Here are some rows, each followed by its group. Groups can overlap.
[-0.56  0.17  0.18  0.41  1.46 -0.43  0.54  1.3   0.04 -0.28 -1.01  1.34 -0.26  0.62 -0.9   0.01 -0.78 -1.03 -1.12 -0.02 -0.3  -0.57  0.45  0.96] 1
[-0.49  2.01  0.8  -1.05  1.11  0.97  1.1   0.94 -0.06 -1.11 -1.42  1.55 -1.76 -0.11 -1.06 -1.67  0.34 -1.68  0.16  2.82  0.4  -0.98  0.39  1.16] 2
[-1.12 -0.64  0.04 -0.16 -0.46  1.26  0.01 -1.55  1.87 -0.62  0.26  0.37  0.83  1.08  0.61 -1.55  0.36  0.81  1.11  1.3   1.    0.3   0.84  0.15] 3
[-0.38  0.04 -0.63 -0.14  0.75 -0.55 -0.07 -0.42 -1.03 -1.24  0.04 -0.58 -0.44  1.   -0.02 -0.4  -1.43  0.81  0.77 -0.34 -0.01  0.76  0.92  0.14] 4
[-0.23  1.83  0.73  0.03  0.99  0.35  0.99  0.63 -0.66 -0.35 -1.43  0.56  0.12 -0.2  -1.65 -0.69 -0.15 -1.61 -0.62  1.44 -0.26 -1.56  0.92  0.83] 5
[-1.48 -0.73 -0.47  0.52  0.5   0.51 -1.09 -1.29  0.65  1.84  0.99 -0.36  1.1  -0.76  3.51  1.87  0.54 -0.12 -0.52 -2.   -1.18 -2.16 -1.28 -0.18] 6
[ 0.42  0.44 -0.73  0.61 -0.51 -0.64  0.56  0.15 -0.64  0.79 -0.02  0.35  0.22  0.38  0.88 -0.22 -0.17 -0.55 -0.57  0.57  0.16 -0.05 -0.69  0.12] 3
[-0.6   1.64  0.04 -2.12  0.74  1.94  2.32  0.36 -0.14 -2.24 -1.21  1.09  0.95  0.97 -2.2  -2.56  0.48 -1.45 -0.93  2.03 -0.24 -1.97  2.88  2.29] 5
[-0.2   0.01  0.75 -1.11 -0.49 -1.07 -0.16  0.71  1.02  0.62  0.47  1.46  0.36 -0.15 -0.01 -0.26  0.87  0.64 -1.03  0.66  1.63  0.07 -1.19 -0.01] 3
[-1.   -0.5  -0.13  0.12  0.94  1.18  0.62  0.95  0.96 -1.01 -1.04 -0.33 -1.03 -1.2  -0.45 -1.28  0.58 -0.55  0.27 -0.02  0.24 -0.42  0.88  0.17] 2
[-1.04  0.49 -0.82  1.16  0.99  0.63  0.4   0.42 -0.91 -0.16 -1.7   1.17 -0.61 -0.15 -0.18 -0.68 -0.81 -0.67 -1.47  0.49  0.57 -0.37  1.03  0.09] 1
[-0.8  -0.74 -0.81  0.68 -0.56  0.04 -0.56  0.41  0.24  0.62  0.25 -0.59  0.17  0.05 -0.3   0.82 -1.   -0.13 -0.79 -0.46 -0.83 -0.16  0.66 -0.4 ] 1
[ 0.66 -1.45 -0.12 -0.55 -0.25 -0.32 -0.59 -0.53 -0.06  0.55  1.41 -0.63  0.   -0.39  1.48  1.49  0.37  0.73 -0.35 -1.02 -0.48  0.46 -0.52 -0.51] 7
[ 0.68 -0.06 -0.11 -0.33 -0.74  0.59  0.62 -0.13  0.2  -0.12  0.59 -0.69  0.22  0.88 -0.22 -0.03  0.32  0.12  0.37  0.31 -0.56  0.    0.71  0.17] 5
[ 0.87 -0.98  0.03 -0.03  0.6   0.24 -1.5   1.28  1.79  0.85  0.62 -0.37 -1.41 -0.56  0.64  1.52  1.38 -0.07 -0.62 -1.67 -0.72 -0.01 -0.33  0.2 ] 2
[ 1.69  0.31  2.72 -0.17 -0.23 -1.52 -0.58 -0.8   0.34  0.95  1.41  1.03  1.05 -0.99 -2.04  0.11  1.29 -0.73  1.49 -2.17  0.18 -0.44 -2.07  0.56] 8
[-0.09 -0.14  0.1   0.53  0.08  0.42  0.79  0.09 -0.65 -0.18  0.13 -1.02 -0.17  0.9  -0.5  -0.82  0.01  0.14  1.31  0.58 -1.    0.43 -0.11 -0.38] 7
[-0.08  0.68  0.55 -0.61 -0.59  0.42  1.66  0.22 -0.18 -0.55 -0.45 -1.09  0.64  1.38 -0.37 -0.36  0.08 -1.68 -0.34  0.85 -1.09 -0.13  0.99  1.04] 5
[-0.49  1.61  0.21  0.22  0.47 -0.03  0.89  0.88 -0.55  0.55 -0.67  1.19  0.77  1.16  0.21 -1.26  1.07 -0.62 -0.36  1.39  1.05 -1.02 -0.49  0.42] 3
[-0.15  0.66  0.56 -0.69  0.55  1.28 -0.23  0.81  0.48  0.04 -0.27  1.05 -0.1   0.17  0.08  0.69  0.98 -1.2  -1.52 -0.5  -0.93 -1.64  0.53  1.01] 2
[ 0.16 -0.35 -0.46  0.32  0.49  0.07 -0.24 -0.28  0.42  0.32  0.02 -0.43  1.48  0.25 -0.08  0.4  -1.68  0.23  0.12 -0.34 -1.04  0.63 -0.07  0.28] 1
[-0.72  1.51  0.57 -0.59  1.93  0.31  0.45  0.97 -0.84 -1.55 -1.73  1.21  0.3   0.51 -1.76 -1.27 -0.62 -1.21 -0.23  1.37  0.31 -1.52  1.49  1.37] 1
[ 0.11 -0.95  0.16  1.04 -0.33 -0.46 -1.07 -0.48  0.42  0.96  1.59 -0.94 -0.49 -0.37  0.21  1.58  0.    0.53  1.53 -0.86 -0.45  1.45 -0.64 -0.83] 1
[-0.38  0.9   1.   -2.15  2.99  1.43  0.77  3.22  0.89 -3.33 -2.45  1.85 -1.01  0.15 -2.17 -1.45  1.15 -1.93 -1.7   0.73 -0.28 -1.62  2.67  2.44] 2
[-1.76  1.4  -0.36  0.87  2.43 -0.06  0.83  0.27 -2.13 -0.46 -1.78  0.61  0.41  1.13 -1.07 -1.23 -2.7  -1.82 -0.37  1.05  0.69 -1.74  1.4   1.57] 1
[ 0.22  0.58  0.86  0.45 -0.11 -0.18  0.89 -0.04 -0.43  0.17 -0.46  0.96  0.25  0.62 -0.28 -0.57 -0.56 -0.82  0.42  0.62  0.68  0.02 -0.82  0.62] 3
[ 0.04  0.38 -0.49 -0.45  0.18 -0.55 -1.05 -1.    0.   -0.06  0.04  0.09  0.28 -0.93  0.74  0.52 -0.81  0.55  0.82 -0.44  0.26  0.6  -1.41  0.48] 4
[ 0.13  0.18  0.48  0.4   0.02  0.02  0.2   0.35 -0.19  0.43  0.41  0.22  0.23 -0.08 -0.16  0.3   0.31 -0.44 -0.2   0.2  -0.52 -0.19 -0.56 -0.15] 5
[-0.34 -0.38 -1.3  -1.6  -0.78 -0.17 -0.43 -1.9   0.49 -1.68 -1.07 -0.36 -0.28 -0.57 -0.1  -0.78 -1.27  0.31  0.79 -0.64  1.56  0.98  1.47  0.22] 9
[-0.28 -0.65 -0.35  0.31  0.09  0.43  0.04  0.04 -0.4  -0.96 -0.45 -0.2   1.06 -0.82 -0.52 -0.36 -0.66  0.01  0.06 -0.6  -0.23  0.01  0.98 -0.12] 4
[ 0.43 -0.02  0.34 -0.67  0.12  0.3  -0.57  1.74  1.01  0.76  0.39  1.1  -1.42  0.69  0.29  0.58  0.64 -0.21 -0.69 -0.32  0.1  -0.13 -0.24  0.12] 2
[-0.17  0.74  0.66 -1.6   0.24  0.33  1.05  0.74  0.93 -0.7  -0.35  0.41 -1.05  0.72 -1.14 -0.58  1.2  -1.45 -0.28  0.82  0.94 -0.87  0.86  1.03] 2
[ 1.08 -0.38  0.06 -0.56 -0.09  0.2  -0.04  1.75  0.45 -0.47 -0.06  0.4  -1.5  -0.07  0.28  1.11  1.38  0.26 -0.56 -1.27 -0.57 -0.09  0.36  0.04] 2
[-0.39 -2.02  0.46  0.04 -0.24 -0.14 -0.65 -0.13  1.36  0.2   1.09 -0.78 -0.21 -0.02  0.71  0.99 -0.65  1.31  0.52 -1.72 -0.66  0.89  0.38 -0.52] 1
[ 0.25  0.42  0.81  0.11 -0.65 -0.78  0.61 -0.73  0.53  0.14  0.38 -0.27  0.29 -0.49 -0.98 -0.05  0.78 -0.61  1.65 -0.1  -0.04  0.11 -0.8   0.63] 8
[-0.79  0.09  1.44 -0.65  1.55  0.53  0.55  1.93  0.96 -1.55 -1.7   1.36 -0.1  -0.73 -0.79 -1.32  0.61 -0.12 -1.38  1.64 -0.46 -1.37  0.8   0.49] 2
[ 1.35  0.48 -0.89 -0.06 -0.33 -0.98  0.32  0.75 -1.26  1.16  0.62  0.41 -0.4   1.41  1.36  0.55  0.65  0.88 -0.54 -0.11  1.21  0.73 -1.54 -0.25] 3
[ 0.07 -0.93 -0.1   1.35 -1.21  0.07 -0.97 -0.66  0.07  0.84  0.88  0.17  0.21 -2.11  0.52 -0.48  0.83  1.7   0.41  2.77 -1.16  0.46 -1.22 -2.43] 10
[-0.57  3.02  0.02 -0.31  1.19 -0.45  1.97  1.18 -1.23 -0.95 -2.43  1.44  0.33  1.61  0.04 -1.87 -0.55 -1.28 -2.02  1.73  1.94 -1.73 -0.32  1.27] 3
[ 0.24  0.74 -0.61  0.22  0.5  -0.1   0.53 -0.3  -1.46  0.29 -0.01  0.87  0.24 -0.03  0.86  0.27 -0.61 -0.72 -0.56 -0.01  0.23 -1.1  -1.47  0.13] 6
[-0.62  2.14 -0.28 -0.96  1.69  0.63 -0.04 -0.49 -1.74 -2.12 -1.31  1.78  0.81  1.1  -0.84 -2.3  -0.43 -0.51 -0.58  1.13  0.05 -1.23  0.98  0.68] 4
[-2.16  0.94  0.48 -0.45  1.74  1.97  0.24 -0.1  -1.   -2.51 -1.58  1.15  2.33  0.57 -0.22 -2.56 -0.5  -0.22 -0.1   1.11  0.55 -2.11  1.54  0.72] 4
[ 0.01 -0.27 -1.17  0.52 -1.22  0.46 -0.16 -0.4  -0.56  0.21  0.95 -1.39 -0.51 -0.84 -0.27  0.85  0.36  0.17  1.12  0.58 -0.74  0.74  0.02 -0.98] 5
[ 0.2   0.63  0.62 -0.64 -0.41 -1.11  0.21 -0.9   0.4   0.08 -0.12 -0.49 -0.6  -1.53 -0.44  0.29  0.58 -1.07  0.54 -0.67  0.7   0.12 -0.81  0.49] 9
[ 0.41 -1.42  0.59 -0.06 -0.95  0.68 -0.37  0.56 -0.29  0.35  0.56 -0.9   0.06 -0.08  0.21  0.72 -0.16 -0.31  0.04 -1.48 -1.22  0.39  0.    0.06] 5
[-1.4   1.36  1.55 -0.5   1.51  0.59  1.83 -0.33  1.03 -2.44 -1.74 -0.88  2.25 -0.03 -1.56 -2.41 -1.39 -1.75  0.23  0.96  1.14 -0.56  1.73  2.1 ] 8
[ 1.04 -1.26 -1.15 -0.02 -2.4   0.38 -0.53 -0.89  1.19  0.92  1.24 -1.81 -0.3  -1.57  1.05  0.6   0.85  1.59  0.96  0.27 -1.05  1.49 -0.84 -1.86] 10
[-0.52 -0.86 -0.14  0.06  0.24  0.43  0.14  0.2   0.2   0.52  1.41 -1.21  0.59  0.82  1.8   1.04  0.66  0.83 -0.01 -1.7  -0.11 -0.12 -0.98  0.03] 6
[ 0.32  0.33  1.37  0.76 -0.63 -0.98  0.72 -0.9   0.67  0.01  0.94  0.89 -0.18  0.63 -0.47 -1.08  0.51  0.53  1.93  0.67  1.71  1.12 -1.29  0.63] 3
[ 0.15 -0.52 -0.89  1.59 -0.96 -0.61  0.6   0.33 -0.17  0.09  0.77 -1.66 -1.07 -0.03  1.44  0.49  0.06  1.65  0.36 -0.34  0.45  1.85 -1.45 -1.7 ] 3
[ 0.98  0.35 -0.4   0.11 -2.55  1.8   0.41  0.06  0.18  1.    0.93 -0.38  0.73  0.46 -0.55 -0.1  -0.19 -0.9  -0.5   1.33 -1.32 -0.32  0.85  0.42] 5
[ 0.18  1.27 -0.16 -0.98  1.93  0.73  0.4   2.28 -0.97 -1.1  -1.02  1.42  0.02  0.84 -0.51 -0.31  0.72 -1.77 -0.91  0.44 -0.34 -1.44  1.13  1.69] 2
[ 0.39  0.63  0.51 -0.5   1.04 -0.35 -0.13  0.7  -0.76 -0.37 -0.88  1.39  0.02 -0.49 -0.24 -1.35 -0.02 -0.16 -0.53  1.53 -0.01 -0.9  -0.27 -0.36] 10
[ 1.35  0.44 -0.1  -0.26 -0.63 -0.91  0.09 -0.12  0.31  0.94 -0.21  0.91 -0.61 -0.38 -0.19  0.33  0.08  0.13 -0.04  0.19  0.75 -0.06 -1.02 -0.34] 3
[ 0.46 -0.61  0.02 -0.09 -1.1  -1.1   0.09 -0.33  1.55  1.34  0.15 -0.29 -0.51 -0.8   1.02  0.82  0.23  0.18  0.11  0.06  0.61  0.32 -0.38 -0.44] 9
[ 0.19 -0.83 -0.04 -1.39 -1.42  0.63 -1.36 -2.48  1.52 -0.18  0.54  0.   -0.24 -1.08  2.02  0.21  0.04  1.06  0.47 -0.23  0.19  0.25 -0.22 -0.11] 4
[ 0.41  1.54 -0.93 -0.29  0.62  0.24  0.87  1.08 -1.   -0.5  -0.19  0.71  1.17  1.83  0.54 -0.08 -0.57 -0.08  0.11 -0.48  2.01 -0.19  0.21  0.14] 3
[ 1.11 -0.76  0.43 -0.29  0.3   0.21 -0.17  1.37 -0.56 -0.31  0.84 -1.96 -0.57  1.75  0.31  0.61  1.01  0.51  0.05 -1.29  0.01  1.14 -0.84 -0.78] 7
[-0.55  1.07 -1.04 -0.79  0.27 -0.34 -0.05 -0.62  0.14 -0.95 -0.99  0.55 -0.06  0.37  0.24 -0.5   0.03  0.35 -0.19 -0.34  1.43 -0.23  1.09  0.38] 4
[ 0.99 -1.41 -0.72  0.05 -1.1  -0.04 -0.91 -0.09  0.11  0.43  1.89 -2.08 -0.31  0.75  0.53  0.97  0.84  1.96  1.   -0.72 -0.84  1.39 -0.29 -1.43] 7
[-1.2  -0.72 -0.59 -0.4   0.62  0.95  1.21 -1.59  0.41 -0.02 -1.14 -0.17  1.13 -0.76  2.22  0.15 -0.48 -0.57 -0.71 -0.29  0.44 -1.7   0.91  0.75] 9
[ 0.04  0.34  0.07  0.24  1.3  -0.65  0.78  0.62 -0.86 -0.3  -0.66  0.45  0.67  0.11 -0.11  0.11 -1.07 -0.62 -1.02 -0.65 -0.14 -0.32  0.15  0.39] 1
[-0.87  0.17 -0.09  0.03  0.47  1.25  0.05 -0.11  0.06 -0.3   0.04  0.29  0.36  0.63  0.05 -0.18 -0.7  -0.19 -1.08  0.35 -0.62 -0.94  0.87  0.82] 1
[ 0.3   0.34  1.34  0.4  -0.73 -0.14  0.34 -0.11  0.7   0.95  0.28 -0.21 -0.34  1.29  0.39  0.63 -0.05 -0.78  0.81  0.27  0.93 -0.23 -0.43  0.54] 3
[-0.13 -0.38 -0.08 -0.41 -0.64 -0.03 -0.85 -1.01  1.15 -0.16  0.04  0.02 -0.24 -1.44 -0.08 -0.13  0.89  0.84  0.5   0.24 -0.16  0.27  0.39 -0.66] 10
[-1.07  1.79  0.55 -1.49  2.02  0.8   1.03  1.18 -1.33 -2.07 -1.47  1.33  1.91  1.24 -0.98 -1.26 -0.5  -1.86 -1.23  0.88  1.01 -2.35  0.96  1.93] 4
[-0.98  0.39 -0.02  0.14  0.52  0.07  0.61 -0.55 -0.48 -0.41 -0.9  -0.39 -0.6  -0.49 -1.08 -0.63 -0.8  -0.57  0.8   0.37  0.58 -0.19  1.36  0.59] 1
[-1.92  0.14  0.61  0.72  1.12  0.25  0.86  0.23 -0.15 -0.04 -0.74  0.67  0.61  1.05 -1.41 -0.21 -1.26 -1.01  0.39  0.39  0.39 -0.8   0.78  1.26] 1
[-0.45 -0.18  0.67  0.56 -0.54  0.36  0.49  0.3   0.71  0.1  -0.95  0.4  -0.01 -0.89 -0.68 -1.93  1.45  0.68 -0.59  2.8  -0.32  0.5  -0.81 -1.19] 10
[ 0.28  0.72 -0.62  0.29  0.18 -0.32  0.32  0.33 -0.73  0.01 -0.24  0.22  0.44  0.39  0.34  0.87  0.31 -0.72 -0.76 -0.8  -0.31 -0.64 -0.45 -0.03] 7
[ 0.16 -0.94  0.53  0.59 -1.29 -0.42 -0.61  0.12  0.36  1.62  1.13  0.38  0.03  0.09  0.67  1.35 -0.56  0.63 -1.2  -1.2  -1.19  0.15 -0.34 -0.37] 1
[ 0.21  0.75 -0.9   0.32  0.21 -1.19  1.29  1.01  0.2   0.44 -0.74  2.17 -0.24  1.93  0.18 -0.5  -1.26  0.8  -0.51  0.75  2.36  0.38  0.19  0.67] 3
[-0.01 -0.37 -0.5  -0.18 -0.38 -0.13  0.76  0.34 -0.44 -0.5   0.75 -2.03 -0.29  1.16 -0.06  0.12  1.62  1.21  0.47  0.32 -0.13  0.83 -0.89 -1.67] 7
[ 0.6  -1.38 -0.49  0.31 -0.28  0.01 -0.43  0.19  0.59  0.51  1.03 -0.47 -0.09 -1.08  1.    0.7   0.29  0.91 -0.17 -1.81 -0.75  0.13  0.03 -0.82] 2
[-0.29  0.12  0.05  0.82 -0.2  -0.52  0.45 -0.38  0.18  0.84 -0.31  0.26  0.64 -1.87  0.09 -0.91  1.32  1.14 -0.52  2.32 -0.45 -0.85 -1.5  -1.57] 10
[ 0.33  0.18 -0.46 -0.62  0.19 -0.65 -0.4   0.33 -1.28 -0.1   0.61  0.37 -0.24  0.2   0.03  0.53  0.51  0.33  0.19 -0.62  0.06  0.35 -1.04 -0.18] 7
[-1.09 -0.72  0.44  2.11  0.71 -1.11 -0.58  0.61 -0.59  1.47  0.49 -0.13 -0.13  0.92 -0.44  0.89 -2.54  0.21 -0.14  0.18 -0.68  0.25 -0.28 -0.53] 1
[ 0.04 -1.08 -0.78  0.91  0.1  -0.8   1.14 -0.7   0.3  -0.38 -1.06 -1.32 -0.21 -1.4   0.92  0.27 -1.89 -0.35 -0.2  -1.01  0.74  0.76  1.13 -0.58] 9
[ 0.26  0.42  0.08 -2.    0.42  0.9   1.36 -0.29 -0.38 -1.26 -0.23 -1.32  0.91  0.86  0.38  0.11 -0.08 -0.36 -1.23  0.34  0.22 -0.28  0.73  0.56] 7
[ 0.06 -0.95 -0.59  1.1  -0.62  0.06 -0.9  -1.18 -0.6   0.8   1.08 -0.68  0.65 -0.6   0.55  0.65 -0.24 -0.03  1.39 -1.03 -1.16 -0.24 -0.46 -0.04] 6
[-0.08  0.73  0.86 -0.67  1.43  0.58  1.19  0.99 -1.1  -1.69 -0.56 -0.48  1.65  2.04  0.39 -0.77  0.79 -0.63 -1.04  0.03 -0.39 -1.53  0.   -0.04] 7
[ 0.4   0.52 -0.83 -0.23  1.41  0.01  0.79  1.03 -0.26 -0.95 -1.95  1.38 -0.3  -1.    0.28 -0.78  0.5  -0.89 -1.55  0.08 -0.41 -0.88  1.27  1.42] 2
[-0.07  0.11  0.12 -0.27  0.67 -0.5   0.44  0.72 -0.44 -0.3  -0.6   0.81  0.31  0.39  1.12  0.31  0.09 -1.05 -0.45 -0.67 -0.65 -0.54 -0.71  0.25] 6
[ 1.79 -0.9   0.14  0.7  -2.27  0.06 -0.65 -0.03  1.26  1.48  1.88 -0.88 -0.83 -0.59 -0.5   1.15  0.34  0.39  1.12 -0.89 -1.71  1.07 -0.97 -0.47] 5
[-0.52  0.92 -0.25 -0.05 -0.6   0.96  0.97  0.42  0.48 -0.16 -1.18  0.4  -0.6   1.39 -0.93 -0.53 -0.04 -2.68 -1.05  2.19 -1.71 -0.48  1.15  1.79] 5
[-0.6   1.52  1.38  0.06  0.79 -0.28  0.92  1.13 -0.29 -0.18 -0.92  1.24  0.01  0.55 -0.9  -0.83 -0.57 -1.6  -0.17  0.92  0.26 -0.87 -0.42  1.07] 8
[ 0.84  0.16  0.55 -0.21 -1.17 -0.34 -0.67 -0.42  0.53  0.63  0.57  0.5  -0.77  0.31  0.11  0.11  0.25  0.42  1.19  0.48 -0.21  0.52 -1.13  0.04] 3
[ 0.71  0.69  0.17 -0.03  0.42 -1.03 -0.55  0.33 -0.63  1.19  0.26  1.24  0.82  0.47  1.14  0.83  0.22 -0.06 -1.06 -0.36  0.79 -0.71 -0.87  0.44] 3
[-0.71  0.33  0.16  0.13  1.15 -0.34  0.04  0.51  0.33 -0.69 -0.22  0.61  1.48  0.94 -0.95 -0.96  0.47 -0.06 -0.61  0.53  0.77 -0.5   0.78  0.05] 10
[-0.47  1.2   0.27 -0.14  0.78 -0.44  0.61  0.94 -1.21 -0.92 -0.74  1.03  0.13  0.23 -1.01 -1.88  0.58 -0.21 -0.22  1.66  0.32 -0.75  0.11 -0.95] 10
Which 3 groups are nearest to each row below, nearest first, going by the distance to the centre of the group?
[-0.51 -1.43  0.3   1.77 -0.77  0.04 -0.55 -0.79 -0.54  1.53  0.69 -0.52 -0.25 -1.06  0.52  1.02 -1.28  0.28 -0.08  0.38 -0.71  1.08 -0.75 -0.9 ] ~ 6 1 10
[-0.4  -0.73  0.35 -0.05 -0.47  0.14 -0.54  1.31  0.65  0.83  0.44 -0.28  0.25 -0.7  -0.47  0.73  0.49  0.4  -1.09  0.78 -0.4  -0.34  0.39 -0.81] ~ 10 5 1
[-1.78  1.04  0.44  0.98  1.61 -0.55  0.61  0.97 -2.08  0.64 -1.43  0.93 -1.21  1.66 -1.62 -0.06 -3.03 -1.67 -1.1   1.42  0.42  0.18  0.86  0.94] ~ 1 4 3
Which 4 groups are nearest to each row below, nearest first, going by the distance to the centre of the group?
[-0.14  2.02  0.58 -2.16  1.09  2.68  1.2   2.16 -0.39 -1.69 -1.38  1.03  0.74  1.93 -1.98 -2.01  0.21 -2.2  -1.79  1.37 -0.07 -2.36  2.43  2.61] ~ 2 4 5 8
[ 0.46 -1.53 -0.15  2.06 -0.44 -1.52 -1.02 -0.09 -0.05  1.73  0.99 -0.5  -0.28 -1.36 -1.11  1.02 -0.2   1.17 -0.1   0.54 -1.05  0.91 -1.71 -2.06] ~ 10 7 6 1
[ 0.38 -1.41  0.21  0.32 -0.5  -0.77 -0.35  1.61  0.84  0.03  1.02 -0.41 -0.2  -0.98  0.6   0.5   1.26  1.16 -0.64  0.19 -1.39  0.63 -0.56 -1.24] ~ 10 7 6 5
Which 3 groups are nearest to each row below, nearest first, going by the distance to the group's nearest row?
[-0.43  1.25  0.02 -0.38  0.14  1.16  0.56  0.27  0.04 -0.6  -1.07  0.72 -0.49  0.98 -1.23 -0.77  0.66 -1.01  0.17  1.6   1.55 -0.54  0.09  0.49] ~ 2 3 8
Which 4 groups are nearest to each row below, nearest first, going by the average distance to the group's rows?
[ 0.66 -1.64 -0.32  0.19 -1.19 -0.91  0.61 -1.86  0.59  1.29  0.03 -2.03 -0.1  -1.06  1.09  0.87 -1.19  0.31  1.01 -1.05  0.26  0.92  0.63 -0.83] ~ 9 6 7 1
Which 3 groups are nearest to each row below, nearest first, going by the average distance to the group's rows?
[-1.26  0.89  0.76 -1.27  1.28  0.66  1.39  0.41 -0.19 -2.   -1.68  0.64  0.41  1.11 -0.98 -1.29 -0.47 -0.54 -0.44  0.14  1.49 -1.48  1.48  1.17] ~ 4 2 1
[-0.65  0.93  0.22  0.33  1.02  0.49  0.61  0.54 -0.24 -0.39 -1.05  0.28 -0.46 -1.4  -1.02 -1.29  1.52 -0.26 -1.04  2.18  0.05 -1.02 -0.67 -1.2 ] ~ 10 2 3
[-0.21 -0.46  0.22 -0.75  0.5  -0.04 -1.01 -0.31  0.09 -0.7   0.08  1.1   0.78  0.73 -0.25 -0.19 -1.21  0.88  0.1   0.57 -0.87 -0.59  1.07  0.26] ~ 1 4 7
[ 1.14 -1.69 -0.93  0.69 -0.38 -0.66 -1.63 -0.29 -0.06  0.98  1.56 -0.22 -1.73 -0.54 -0.32  0.07 -0.59  1.55  1.24 -0.03 -1.2   1.61 -0.73 -1.11] ~ 7 10 6
[-0.84  0.73  0.87  0.1   0.76 -0.54  0.34 -0.21 -0.27  0.66 -0.23  0.29 -0.05  0.39 -0.54  0.63  0.33 -1.11 -0.34 -0.25 -0.18 -1.28 -1.05  0.85] ~ 6 1 3
[-0.1  -0.42  1.38  0.12 -0.1   0.39  0.42 -1.45 -0.36 -0.01  0.83 -0.44  1.9  -0.26 -0.39  0.66  0.49 -0.32  1.25 -1.5  -0.54 -0.89 -1.22  0.57] ~ 6 7 8
[-1.54 -0.92  0.58  1.54 -0.16  0.14 -0.45 -0.32  0.22  1.6   0.04  0.69  0.85  0.46  1.54  1.59 -1.44 -0.36 -1.21 -0.92 -1.15 -0.6  -0.24  0.21] ~ 6 1 9
Which 4 groups are nearest to each row below, nearest first, going by the distance to the group's nearest row?
[ 0.04  1.05 -0.65 -0.48  0.21  0.03 -1.88 -1.   -1.66 -1.12 -0.08  1.07  0.14  0.13 -0.64 -1.23 -1.18  0.2   0.81  0.96  0.53  0.2   0.14  0.  ] ~ 4 10 1 7
[ 0.4  -1.01  0.06  1.66 -1.33 -0.32 -0.36 -0.68  0.82  1.51  0.98  0.   -0.34 -0.16 -0.18 -0.17  0.17  1.    1.38 -0.44  0.5   1.62 -1.14 -0.82] ~ 1 3 9 5
[ 0.32  1.41 -1.57 -1.1  -0.49 -0.24 -1.54 -1.98 -1.41  0.14 -0.22  1.61 -0.28  0.53  0.35 -0.09 -0.57  0.74  0.19  1.    1.06  0.4  -0.23  0.22] ~ 4 7 3 6
[ 0.6  -0.7  -0.76  0.86 -1.02 -0.05 -0.32 -0.72  1.28 -0.08  1.07 -2.54 -0.03  0.81  0.17  0.21  0.81  0.89  1.67 -0.54 -0.15  1.16 -0.41 -1.17] ~ 7 1 5 3
[-0.74 -0.44 -0.09  0.05  0.93  0.27  0.29  0.66 -0.51 -0.43 -1.13 -0.26 -0.37 -0.16 -0.92  0.29 -0.59 -0.8  -0.89  0.94 -0.62 -0.36  0.97  0.05] ~ 1 4 5 2
[-0.22  1.21  0.75 -1.93 -0.28  0.82  1.93 -0.64  1.65 -1.05 -1.95 -0.33 -0.32 -0.05  0.24 -1.41 -0.18 -0.74 -1.61  0.44  1.19 -0.76  2.22  1.01] ~ 2 7 4 5
[-1.31  1.27  2.26 -0.74  1.66  1.06  1.6   1.65  1.1  -1.98 -1.91  1.    0.81  0.78 -2.07 -1.63  0.02 -1.5  -1.07  0.65  1.06 -2.04  1.48  1.94] ~ 1 4 2 8
[-1.24  1.09  0.6  -0.45  1.79  0.6   0.97  1.04 -1.56 -1.41 -1.14  0.75  1.08  1.34  0.14 -0.78 -0.21 -1.54 -0.91 -0.06  0.44 -0.87  0.97  1.03] ~ 4 7 2 1
[ 2.27 -1.18 -0.03 -1.02 -0.68 -0.51 -1.89  1.7   2.05  0.47  1.47  0.15 -2.48 -1.25 -0.11  2.89  2.17  0.17 -0.62 -1.3  -0.86  0.29 -1.06 -0.2 ] ~ 2 5 7 9
[ 1.41 -1.31 -0.6   1.4  -0.42 -0.79 -0.41 -1.17 -0.55  0.58  2.17 -1.68 -0.28  0.19  0.3   0.94  0.87  1.32 -0.14 -0.87 -0.58  1.78 -1.79 -1.64] ~ 7 1 3 2
[ 0.53 -1.64 -0.56  0.61 -1.04 -0.98 -1.06 -0.32  0.71  1.04  1.39 -1.3  -0.58 -0.25  1.27  1.44  0.33  1.73  0.95 -0.98 -0.84  1.76 -0.79 -1.62] ~ 7 1 10 2
[-0.14 -0.3  -0.03 -1.01  0.37  1.1   0.07  0.36  1.25 -0.85 -1.81  0.67 -0.07 -0.11 -0.17 -0.57  0.2  -0.25 -0.27 -0.35  0.72 -0.39  1.94  0.66] ~ 2 4 1 10
